A single turn carries every row of the set below to another of its rows. Some are shown first; where does it send the rows asked next?
Nufer: [ -8.0 -32.8  10.4   4.4   0.3 -23.1  27.2 -17.3 -11.7  25.8 -15.9  -6.4]
fup: [-28.4   6.3 -16.5  -6.5  23.8  -8.8  37.2  -0.3 -17.2  12.5  -2.9  -9.5]
mavof: [-12.6 -25.2 -14.1  33.1   7.5   1.9   5.0 -16.1 -28.5  19.9   9.7   9.8]
bem: [-12.6   2.7 -26.9  20.8  25.4 -10.3   8.0  -5.5  -3.7  39.3  -2.6 -16.3]
tes: [-14.0   1.0 -37.6   5.8   1.5   2.9  -5.1   6.9 -11.7   4.4 -23.8  16.7]
radi: [-12.0  -3.6  -9.4  22.1  -7.6   2.5   6.1  -5.2 -20.8  42.4 -38.3  -2.9]
bazi: [  4.4 -18.1 -11.1  10.4  34.9  14.7  -3.7 -13.2 -17.2  23.8   0.6   6.7]
zas: [-15.5  11.8 -33.1   3.4  12.4 -10.1   8.9  -8.5  -7.0   1.1  -6.7 -22.1]
miv: [ -2.4 -15.7 -19.7  10.4 -23.0 -11.3  15.0  16.8  -6.1  -5.2 -15.9  -5.6]
Belo: [-12.8 -16.3 -10.5   3.8  20.7  -1.6  14.0   0.5  -4.2 -13.4  13.0   8.8]
Doreg: [ -7.2 -23.5  -5.0  12.1  15.2   7.5  21.9  10.0 -22.0  47.0 -16.7   7.2]
guzan: [-16.4  -0.5  -6.2   9.5 -18.5   1.9   6.2   2.6  -3.4  36.0  18.0  -3.8]
vufin: [ -4.5   2.8 -19.7   9.5   7.3   5.4   6.9  30.9   3.3   0.9 -12.6   6.1]
sanu: [-10.5   8.6   2.3 -16.1  11.8 -11.6  17.4   6.9  -3.9   3.0 -29.1  -8.6]
tonag: [-15.2 -21.4 -12.9  -5.2  -2.6 -14.2  19.3 -10.3 -27.9  -9.7  -8.0  20.4]
did: [-23.3 -14.8 -29.7  10.0  -3.8  -9.0  14.7  23.7 -18.0  11.6 -13.8  18.3]
bepig: [ 20.7  -8.3 -10.8  21.1 -13.2   2.7  -3.3  -4.4  -4.8   5.3  -5.4   2.3]
vof: [-21.2 -17.2 -10.3  -2.9  -6.5 -25.3  26.1  13.2  -8.3  12.3 -28.5 -17.7]
Retun: [ -0.5  -7.8 -17.9   2.2  -4.8  -9.7  10.4  -9.7 -11.8 -21.8   0.5 -10.5]
Dega: [-32.5 -37.5 -16.0  -0.4  10.8 -17.7  17.2 -11.1   3.7   5.0 -16.3  -5.2]
zosap: [-22.8 -19.9 -17.2  -5.1  21.8 -14.4  -5.2  -9.4 -12.6  -7.4 -12.5  17.5]
mazo: [-19.1 -10.0  -0.8   2.5 -18.3   5.7   5.3 -22.5  -1.3  26.6  16.9  -0.4]
patum: [-16.1 -25.7  -1.2  -8.0   2.9   4.3  20.7 -13.8   1.7  -7.5 -23.6  14.1]
bim: [-10.1 -16.3  -3.0   3.2  38.4   0.6  12.3  -6.3 -21.5  41.4  -7.7  -3.3]
kapi: [ -5.4   3.9 -15.4  31.0   8.8  -7.7  -1.5  14.2 -28.2  30.2  -0.7  -8.1]
deme: [-24.3  -6.6 -30.0   7.9   0.5  12.1  31.3   6.5  -2.5  18.8 -21.1  11.9]
Bomur: [-18.4 -11.2   1.3  11.0  10.9 -10.1  17.7 -31.5 -33.2  30.6 -11.4 -11.0]
Keko: [ 18.1   4.8 -12.7  10.6  15.2  17.8  -2.1   0.1 -23.4  26.6 -10.6   0.9]
gosit: [-28.9 -14.7 -42.2  14.3  12.8  -3.2   6.2  -4.1   6.3  11.2 -12.8  -4.6]
kala: [-18.1 -37.4 -20.8  27.4   7.7  -3.8  13.6  -8.1   3.9  35.0  -5.4   6.1]
getur: [  1.0 -28.3   4.1  21.3  -2.6   0.0 -14.3  -9.1 -12.4  13.1 -23.4   8.6]
vuvur: [-13.6 -14.9  10.8   1.4  -6.9  -4.3 -12.1  -3.5   8.7  24.4  11.8  -1.0]
turep: [-16.3  -1.5  -0.1   1.2 -14.9   4.3 -10.7  -2.2   9.9  36.7  -3.9  -3.9]
nezo: [-28.9  -1.0 -16.5 -10.5  21.0 -29.8  10.0  12.2 -21.8  15.5 -17.2  -2.5]
miniv: [  9.6 -32.8   9.7   5.3   3.1   7.4  19.5  -2.5 -27.0  24.5 -11.3  12.8]
Musib: [  7.7  -1.1  -8.6   9.1  21.8 -14.2  -1.0 -25.9  -8.6   6.8   9.2 -12.3]
ruti: [-20.0   5.1   4.1  -5.3 -12.5  -0.6   2.4 -21.9   0.5  34.4   1.4 -10.1]
vig: [  0.2  -5.0  14.4  10.9  16.7 -23.2  -9.0  -2.7 -27.0  16.7  -6.5 -13.9]
Sabo: [-16.5  -0.7  10.5  -1.4  -6.0 -13.7   2.8   1.9  -2.7  32.9  19.8 -11.6]
fati: [ 18.1  -1.1   7.3  -1.7   9.0   2.9  13.3  -4.8 -33.9  22.4 -13.7  -4.2]
Ziz: [-13.5  14.7 -19.9 -13.7   2.7 -16.6  15.6  -4.7 -30.6   4.2 -23.7  -2.0]
vogik: [ 11.1  -1.4  -0.9   8.9 -17.6 -13.9  21.8   5.1 -13.4  28.3 -27.2 -12.3]

tonag goes to Ziz
bim goes to Doreg
Where do these go?
Nufer goes to vogik
Sabo goes to guzan
radi goes to getur
Belo goes to fup
vof goes to miv

A single turn carries every row of the set below to another of its rows. Some are shown first; where does it send the rows asked next?
vira: [ -3.6  12.4  26.0   4.5   6.4   8.8   3.1  12.5   7.6  -9.8  19.0   1.5
  -3.9  17.6  42.7 -12.3  11.6   0.5  -2.0 -16.4  32.9  40.1  -6.7   0.8
   5.4  -6.3 -18.0 -18.5  -1.6  52.3   6.2  18.1  18.5]
suko: [ 13.1   4.9 -11.3  20.0 -30.1   4.7 -27.8 -15.6  10.5   3.6  29.9  24.2
 -14.5  -7.2  15.0  12.8  -3.0  -1.3   9.7  -1.0  19.9  -2.8   0.2  -4.4
  -4.2  -5.5   1.1 -32.2  -9.4  24.9 -15.0  -5.4  12.7]
Zeka: [  9.1  -2.4 -13.2  21.4 -38.0   7.2 -27.5 -14.0   2.8   8.8  34.5  24.2
 -13.9   0.2  12.3   6.2  -3.8  -9.6  12.9   1.2  23.2   4.3   5.1  -3.0
  -5.8  -2.7   4.1 -28.6  -6.2  17.6 -16.8  -2.9  11.0]
lipov: [ -8.7   6.9  24.2   4.5  -0.8  11.0   5.1  13.8  -0.1  -4.6  25.6   0.9
  -3.8  24.4  40.0 -17.4  12.4 -11.5  -0.5 -16.0  37.7  48.4  -2.7   4.2
   5.0  -2.1 -14.6 -12.8   4.3  45.7   2.0  21.9  16.4]
ribig: [ 18.2  11.8  -7.9  25.9 -24.2   2.9 -21.0 -18.8  11.1   8.8  46.8  17.1
 -22.0 -10.5  19.9  28.4   7.3 -15.4   4.5 -17.1  24.8   2.4  -0.3  -6.0
  -1.4  -2.0   1.9 -26.0   2.4  28.3 -24.2   1.7  12.5]
lem: [ -0.6   5.4  45.6  15.9 -13.6 -17.3  -6.8  -2.4   5.3  -2.7  26.5  -4.8
  -4.2  -1.6  24.9   3.7  18.3  26.9  12.7 -23.3   7.1   6.3  32.3  25.4
   2.7   9.3 -12.5  -9.7  30.5  15.7  26.6  14.8  19.9]
tizak: [ -5.3  10.4  26.2   5.7   4.5  10.2   6.0  12.4   2.8  -5.2  27.5  -1.3
  -6.7  20.3  42.1 -11.5  14.1 -11.5  -3.2 -20.8  36.2  48.1  -4.9   2.3
   5.7  -2.1 -15.6 -12.9   4.7  49.3   1.1  21.8  17.1]
natu: [ -3.7   1.1  45.0  14.2 -18.4 -15.7  -8.2  -0.2   1.9  -0.6  24.7  -3.7
  -2.2   3.0  22.7  -2.4  15.1  25.7  15.4 -18.5   8.1   8.3  34.0  26.4
   1.5  10.1 -10.5  -8.5  30.8  12.0  27.1  13.7  18.9]
lef: [ 13.9   4.1  -9.9  26.3 -32.1   5.2 -21.0 -17.0   3.0  13.5  50.6  16.5
 -21.2  -2.9  17.7  21.3   6.2 -24.5   7.2 -15.1  28.7   8.9   3.9  -3.2
  -3.6   1.7   5.4 -21.4   6.1  22.0 -26.1   3.9  10.3]
faf: [ -9.8  20.7  30.0  25.9 -14.7 -13.1 -13.7 -12.8  12.0  -1.4  47.5  16.6
 -23.3  11.7  15.6  25.1 -17.7  11.6  17.7 -20.3   8.1   2.9  11.2 -42.1
 -11.9  14.6 -11.3 -22.4  25.2  -2.1 -21.8  18.1  10.6]
Dedu: [ -0.7   4.5  46.2  18.7 -14.9 -16.7  -3.4  -3.5   1.7   2.9  36.5  -9.3
  -7.0   0.8  25.7   7.5  22.5  15.3  11.0 -29.3  12.7  12.5  34.0  26.7
   3.1  13.1 -10.4  -3.7  38.0  13.8  21.1  18.8  18.2]
latu: [  0.8   7.0  48.0  18.0 -11.9 -17.3  -5.4  -3.2   6.2   0.7  31.5  -8.0
  -5.9  -2.5  26.1   8.8  21.0  22.5  11.1 -28.1  10.1   7.6  31.8  25.7
   3.2  10.1 -11.4  -6.7  34.5  17.0  23.2  16.2  19.3]
zum: [ -0.4  27.0  17.3  17.5 -13.9  -1.3  17.0  -2.2 -31.1   0.6  10.6  15.3
 -12.7  15.3   7.7  -9.0   5.9  36.9   2.9 -32.5  32.7  33.6   4.8   3.5
   9.6  21.5  15.3  -5.9  10.7  30.5 -43.0  10.9   4.0]
nuku: [ -6.1  -1.4  44.2  15.1 -22.1 -15.3  -6.9  -0.6  -1.7   2.3  28.4  -4.9
  -2.9   6.2  21.7  -4.4  16.2  19.5  15.7 -19.7  10.8  13.3  35.9  28.1
   1.4  12.7  -9.5  -5.9  34.2   9.9  24.2  16.3  17.8]
keze: [  2.6  32.0  19.0  17.3  -7.8  -3.6  17.3  -3.4 -26.2  -2.6  11.4  13.6
 -13.2  10.3   9.5  -1.9   8.6  40.5   0.3 -36.4  31.7  30.3   2.4   1.4
   9.7  20.4  13.6  -6.8  10.1  35.6 -42.6  11.0   5.4]
Vezu: [-12.8  17.2  29.7  26.9 -19.6 -11.3 -13.5 -12.7   7.0   1.3  51.7  15.0
 -23.4  16.0  14.9  22.4 -17.2   5.4  18.1 -20.0  11.1   7.6  13.0 -40.9
 -11.9  17.3  -9.0 -19.0  28.6  -6.7 -23.2  20.0  10.2]
dar: [  2.5  31.2  19.0  16.6  -8.1  -2.6  15.6  -3.2 -25.8  -3.0   7.2  15.7
 -12.7  10.4   9.5  -4.6   6.1  43.5   0.9 -33.1  30.0  27.7   2.5   0.3
   9.6  18.2  13.4  -8.4   7.7  35.2 -41.0   9.2   6.1]
sur: [ -9.5   5.8  23.3   3.8  -1.2  12.0   2.9  14.3   1.1  -6.9  19.6   2.9
  -2.4  23.8  39.0 -20.5   8.8  -5.8   0.5 -11.6  34.9  46.2  -2.8   3.5
   3.8  -3.4 -15.6 -16.1   0.2  45.8   5.9  19.5  16.7]
kalaz: [ -7.3   8.4  25.0   2.2   2.6  11.0   2.1  13.9   4.4  -9.8  17.1   4.0
  -1.9  20.4  40.4 -18.7   8.6   0.0  -0.1 -11.0  32.7  42.9  -4.9   2.0
   4.7  -5.3 -17.4 -18.8  -1.9  48.8   7.4  17.2  18.0]
magar: [-11.6  19.6  29.4  24.0 -15.5 -12.9 -17.1 -11.6  13.3  -3.2  41.5  18.2
 -20.6  11.2  14.7  20.8 -21.1  18.6  18.6 -15.3   6.5  -0.3  10.7 -42.9
 -11.7  12.8 -12.6 -24.9  20.7  -2.7 -17.3  16.0  11.0]
ragin: [-15.8  11.9  26.9  23.7 -24.8 -10.1 -17.6  -9.2   4.9  -0.4  42.3  19.9
 -18.5  18.2  11.8  11.0 -23.7  12.2  21.7  -9.4   8.5   6.3  14.9 -39.5
 -13.2  15.4  -9.6 -22.0  22.0 -10.3 -18.3  17.4   9.6]
rorat: [ 18.6  10.9  -8.0  23.2 -22.3   3.1 -24.7 -18.1  14.0   5.6  37.4  20.4
 -17.9 -12.1  18.4  24.2   2.5  -2.8   5.3  -9.3  21.3  -4.6  -1.8  -6.8
  -2.1  -5.6   0.3 -31.1  -4.6  29.4 -18.8  -2.9  13.3]
Bigo: [ -3.6   0.2  44.6  17.5 -20.7 -15.3  -5.3  -1.0  -2.3   4.0  35.5  -6.9
  -5.4   4.6  24.2   0.6  19.8  13.0  14.6 -24.1  12.9  15.5  35.9  28.4
   2.5  13.4  -9.5  -1.9  37.7  10.2  21.0  18.1  17.3]
Git: [-14.5  16.1  27.6  23.5 -21.0 -11.3 -18.4  -9.7   9.5  -3.6  38.6  20.4
 -18.4  14.8  12.1  14.5 -24.2  17.8  20.8 -10.0   5.8   1.2  12.6 -40.5
 -12.5  13.7 -11.6 -24.9  19.6  -6.5 -16.6  16.7  10.3]
sikir: [  1.2  29.6  18.1  17.1 -10.7  -2.6  17.8  -3.1 -28.9  -0.2  13.0  13.3
 -13.8  13.2   8.7  -4.5   8.0  36.0   1.3 -35.8  32.7  32.7   4.1   2.3
   9.8  21.3  15.3  -5.1  11.3  33.3 -44.0  12.1   4.7]
Lereb: [  0.6  28.4  18.4  15.5 -10.7  -2.0  14.9  -2.2 -26.7  -3.6   5.1  16.1
 -10.7  12.8   7.6  -8.8   4.7  44.4   1.9 -30.3  29.4  28.8   3.5   1.9
   9.7  18.9  13.2  -8.5   6.3  33.6 -39.9   8.8   5.6]
mutab: [ -1.1  26.5  17.0  15.5 -13.9  -1.5  14.9  -1.5 -29.4  -1.3   7.2  15.9
 -11.3  15.2   7.6 -10.8   4.5  40.5   2.9 -29.9  31.0  31.8   4.9   2.8
   9.4  20.6  14.9  -7.5   7.8  30.3 -40.8   9.9   4.7]
zafu: [  8.9  -2.3 -12.9  24.2 -38.7   7.3 -23.5 -14.2  -0.9  12.5  43.9  20.2
 -17.1   2.0  14.0  10.9   1.6 -21.5  11.0  -5.1  27.2  10.3   6.6  -1.1
  -5.0   1.7   6.6 -23.3   1.4  16.9 -22.8   1.7   9.8]
rofup: [-15.9  13.1  27.0  25.9 -24.2 -10.5 -15.7 -10.0   3.6   1.9  48.1  16.6
 -21.3  19.0  12.6  15.5 -20.3   5.0  21.2 -14.6  11.2   9.2  15.3 -38.9
 -12.8  17.8  -7.9 -18.7  26.5  -9.7 -22.6  19.9   8.0]
femen: [ -3.2  13.8  27.0   4.5   7.4   8.6   4.9  11.8   7.2  -7.3  23.7  -0.5
  -5.7  16.8  43.0  -8.5  13.5  -5.1  -3.7 -21.0  35.6  42.6  -6.6   1.1
   5.7  -4.7 -17.8 -15.8   2.4  52.7   3.8  20.3  18.5]

Git goes to magar
Dedu goes to Bigo
vira goes to femen
Where do these go?
rorat goes to ribig
keze goes to sikir

